Rotation paths and how fast each direction turns (deg/step)
Each turn is a multiple of 5 degrees from 10 to 175, or 0.
Each row of a path follows its step; steps can be skipped.
path 1
step 0:  4.39 -0.80 -2.93  0.70 -0.88  2.26  0.11  1.75 -2.08 -0.66 -0.19 -0.05  1.74  0.53 -0.54  0.68  0.67 -3.74 -1.74 -1.97 -0.25  2.20  1.19 -1.85 -1.30 -1.32 -4.19 -3.18 -2.91 -3.06  0.31  0.10  4.63  2.69 -1.26 -0.13 -1.59 -2.11  1.01 -2.04  2.59 -0.76 -2.12 -1.84 -0.23  2.36 -0.41  0.94 -1.81 -1.60 -2.42 -1.35  1.22  1.08  0.98 -1.65  0.45 -1.82  0.62 -2.96  0.07  0.07  2.25  1.44
step 3: -2.06  0.68  0.47  1.46  0.75 -1.17 -0.85 -0.35 -0.63 -0.44 -2.41 -4.03 -1.40  5.09  3.72  1.58  1.21 -0.20  0.26 -1.08  3.51 -0.24  0.47  1.01  1.87 -0.92 -0.94 -1.70 -3.33  0.18  1.01  2.38  1.40 -0.49  1.34  2.34 -0.47  0.10 -1.09  2.27  0.58 -0.59 -3.44  1.08  0.92  1.42 -0.43 -1.99 -1.56  0.85 -2.90  0.01  2.63 -1.79 -3.30  0.96  2.04 -3.71 -0.57  3.21 -0.05  1.86 -2.08  2.16
step 6:  3.28  0.33 -1.09  0.11 -3.49 -1.19  0.95 -4.82 -0.87 -0.13  1.26  1.70 -0.05  1.65  2.80 -2.00 -0.89  3.78  0.53 -3.25 -1.68  1.09 -2.97  0.00 -1.32  1.71 -1.13 -1.03  0.56 -3.80  1.34 -0.33 -0.03 -1.74 -0.76  1.31  1.82  1.83 -1.56  0.74 -0.07  1.38 -0.20 -2.64 -3.18 -1.90 -1.03 -2.06 -0.70  0.29  0.10 -0.26  1.07  2.86  0.62 -0.11  1.91 -6.13 -1.05  0.98 -0.51 -0.83  0.87 -0.79
step 8:  0.81 -5.62  1.74 -2.31 -0.47  0.97  1.69  1.45  1.83  2.56  3.51  1.10 -0.28  0.93 -0.14  1.15 -1.09  1.88 -1.21 -1.64 -0.77 -1.69 -3.19 -1.60  0.68 -3.27  1.19  0.08  0.37 -1.59  1.69 -0.54  0.49 -1.54 -1.82  1.06 -0.02 -0.97 -1.03 -3.63  0.62 -1.01 -1.13 -1.26 -0.09  0.74 -2.97  0.38  1.23 -2.24 -1.81  0.29  1.02  3.49  1.01  3.79  5.49 -0.34 -0.22 -1.60 -1.53  1.37  1.83  0.89
step 9: -1.16 -2.97  3.18 -0.74 -2.06 -3.25 -0.81 -0.90  0.82 -2.38 -1.23 -0.11 -3.16 -2.58  2.40  1.44  3.70  2.00 -1.37  0.45  0.66  3.15 -0.15  0.21 -4.11 -2.30  1.41 -0.27 -2.96 -1.08  0.95  3.61 -2.14 -1.93  2.86 -1.07  1.05 -1.41  1.39 -1.71 -2.05  0.86  2.43  0.29 -0.06 -0.13  2.79  1.22  1.87  1.30 -1.65  0.21 -0.58  0.46 -0.45  0.20 -0.56 -2.74 -0.69 -2.06  0.84  3.71  1.37  0.11
step 10: -0.75 -1.29  0.46  0.29 -1.47  1.41 -0.57 -0.96 -3.57  3.07 -0.14 -1.86 -2.69 -1.17 -1.14 -0.75 -0.87 -1.66  0.14 -1.86  0.63  0.16  3.51 -2.13  1.10  0.18  0.93  1.38  0.29  0.15  0.89 -0.99  2.20 -1.85 -1.55  2.29  0.40 -1.23  3.44 -2.44 -1.10  0.57  2.15  0.73 -3.36  0.12 -1.34  0.39 -2.01 -2.79 -4.18  5.06 -2.28  3.12  0.78 -0.02  0.34 -1.63 -2.38 -3.60 -1.62  0.73 -2.58  0.44
step 12:  2.30  0.50  0.23  4.59 -1.17 -2.42 -0.26 -0.41 -1.88  0.55 -1.70  0.55 -2.84 -0.16 -0.32  2.34  0.86  1.75 -1.58  1.15  0.32  1.25  3.46 -1.74 -0.35  1.43 -0.35  0.23 -0.36 -2.75 -0.79 -2.15  0.31 -0.30 -4.37  0.28  1.20 -0.33  3.69  3.02  3.38  0.38  0.95 -0.08  1.21  3.05 -1.73  2.26  1.57 -2.43  2.28 -0.55  0.97  3.03 -0.02 -2.22  2.87 -0.17  1.39 -3.53 -0.96  2.28  0.88 -2.04
step 14: -0.50 -1.43 -2.25  2.47  2.98  0.26  3.54 -0.82  0.65  1.06 -0.49  0.25 -3.78  4.07  4.07 -3.50 -1.29  1.16 -0.18  1.18  1.31 -0.17  1.61 -2.07 -1.08  0.78  0.03  0.34 -0.41 -1.36  1.25 -3.15  0.07 -0.15 -0.06 -0.05  0.83  0.37  0.68 -0.63 -1.29  1.69  0.90  2.64  1.87 -1.10 -0.32 -0.90 -1.38 -0.80  5.15 -0.30  2.01 -2.23  4.07  0.39  2.93 -1.21 -2.35 -0.92 -3.55  1.35 -0.10  0.14
step 16: -0.46 -3.18 -0.47  0.76 -1.85  0.34  2.59 -2.02  1.75  2.34  4.46 -2.59  1.84  0.14  0.50 -0.43  1.24  0.93  0.87  1.32 -1.46  1.10  0.95 -0.35  4.03  3.05 -2.41  0.84  2.99 -0.96 -0.64 -1.27 -3.54 -1.78  2.65  0.52  3.48  1.91  0.60  0.43 -0.29 -2.23  3.74  0.90  1.50  0.12 -1.68 -2.46 -2.52 -0.26 -0.62 -0.53  0.14  0.31  2.32 -2.40  2.35  0.34 -0.88 -0.40 -0.03  2.66  1.98  2.77
Speeds:
-0.02 -0.39 -0.45  0.98 -0.28 -0.86 -1.05 -0.30 -0.32 -0.02  0.67  0.21 -0.57  0.47 -0.25  0.79 -0.15 -0.34  0.19  0.15 -0.08  0.53  0.24 -0.23 -0.49  0.39 -0.21  0.44 -0.42 -0.89 -0.19  0.16 -0.77  0.55  0.35  0.83  0.14 -0.25 -0.45  0.29 -0.69 -0.25 -0.47  0.08 -0.02  0.48 -0.22 -0.42  0.30  0.18 -0.64 -0.59 -0.02  0.39 -0.33 -0.34 -0.56 -0.75  0.39 -0.17  0.54 -0.47  0.35  0.33 -> 115
 0.82  0.04  0.75 -0.61 -0.02 -0.20  0.09  0.77  0.36 -0.45  0.32 -0.01  0.22 -0.09  0.37  0.04  0.32 -0.91 -0.21 -0.22 -0.18  0.72  0.37  0.49 -0.68  0.05 -0.05  0.16 -0.24  0.26 -0.12  0.51  0.18 -0.41 -0.35 -0.90 -0.44 -0.52 -1.30  0.40 -0.41 -0.19  0.62  0.03  0.55  0.78  0.18 -0.85 -0.16  0.35  0.15  0.22  0.07 -0.29 -0.16 -0.03 -1.05 -0.26  0.26  0.27 -0.23  0.56 -0.57  0.01 -> 170
-0.30  0.29 -0.64  0.22  0.32  0.16 -0.23 -1.37 -0.29 -0.16 -0.35 -0.63 -0.02 -0.29 -0.20 -0.06 -0.06 -0.15 -0.88 -0.01  0.23  0.48 -0.17  0.51  0.31 -0.02  0.43  0.45  0.49 -0.11 -0.92  0.44 -0.34  0.04  0.20  0.40  0.35 -0.89  0.13  0.08 -0.04 -0.51 -0.12 -0.06  0.40  0.52 -0.74 -0.54  0.10  0.74  0.63  0.39  0.14 -0.01  0.63  1.12  0.44  0.32  0.14  0.07 -0.22  0.99 -0.51  0.08 -> 175
 0.01  0.18 -0.44 -0.18 -0.14 -0.39  0.17 -0.12 -0.85  1.27  0.08  0.35  0.58  0.31 -0.74 -1.16  0.57 -0.19  0.40 -0.33 -0.68  0.15 -0.67 -0.33 -0.69 -0.11 -0.42 -0.21  0.30 -0.70 -0.14  0.29  0.69 -0.20  0.12  0.04 -0.99  0.11  0.16  0.29 -0.62  0.60 -0.01  0.62  0.02  0.44  0.05 -0.25  0.21 -0.63  0.02 -0.03  0.22  0.73  0.40  0.19  0.15  0.50  0.58  0.04  0.10  0.69  0.20 -0.26 -> 175
 0.41  0.58  0.47  0.46  0.11 -0.37 -0.30  0.02  0.19  0.27  0.36  0.32 -0.88 -0.31 -0.96  0.28 -0.20  0.76 -0.61 -0.61 -0.15 -0.57  0.54  0.27 -1.11 -0.05  0.40 -0.21  0.30  0.75  0.86  0.98 -0.13  0.21  0.31 -0.50  0.32 -0.63 -0.11 -0.20  0.13  0.60 -0.12  0.47 -0.41 -0.04 -0.71  0.28 -0.19 -0.14  0.05  0.51 -0.40  0.62  0.28 -0.08  0.01  0.32 -0.12 -0.10 -0.69  0.08  0.45  0.65 -> 25
 0.03 -0.53 -1.23  0.77  0.54  0.03  0.31  1.00  0.00 -0.36 -0.29 -0.31  0.46 -0.50  0.42 -0.42 -0.92 -0.07 -0.20  0.17 -0.21 -0.08  0.86  0.79  0.21  0.28 -0.73 -0.20  0.47 -0.51 -0.01  0.25 -0.14  0.75  0.29 -0.09 -0.07 -0.16 -0.07  0.03 -0.13 -0.13  0.58  0.90 -0.27  0.11  0.48 -0.08 -0.36  0.17  0.28 -0.16  0.22 -0.04 -0.31 -0.99  0.51  0.87  0.24 -0.24 -0.28  0.34  0.22  0.56 -> 20
-0.08  0.12 -0.18  0.19  0.23 -0.27 -0.85 -0.21 -0.22  0.09 -0.05  0.27  0.27 -0.31  0.57  0.66 -0.46 -0.64 -0.27  0.32 -0.53  0.23  0.54 -0.81  0.22  0.07 -0.03 -0.03  0.12  0.71 -0.03  0.65  0.89 -0.94 -0.61 -0.03 -0.90  0.08 -0.45 -0.13  0.44 -0.06 -0.37 -0.17 -0.68 -0.19 -0.54 -0.54 -0.19 -0.37 -0.86  0.04  0.52 -0.30 -0.28  0.38  0.96  0.84 -0.04 -0.44  0.45 -0.46 -0.32  0.56 -> 145
-0.08  0.51 -0.60  0.24 -0.85  0.27  0.67 -0.70 -0.43  0.11 -0.43  0.16  0.56 -1.09 -0.05  0.17 -0.44  0.44  0.05  0.18  0.21  0.26 -0.45 -0.32  0.11  0.15 -0.52 -0.37  0.19  0.19  0.42  0.52 -0.10  0.24 -1.18 -0.10  0.32 -0.05  0.45  0.08 -0.11  0.13  0.25 -0.72  0.57  0.65 -0.63 -0.53  0.13 -0.42 -0.14  0.05  0.60 -0.04 -0.44 -0.66 -1.25  0.06 -0.01  0.06 -0.70 -0.67  0.27  0.16 -> 60
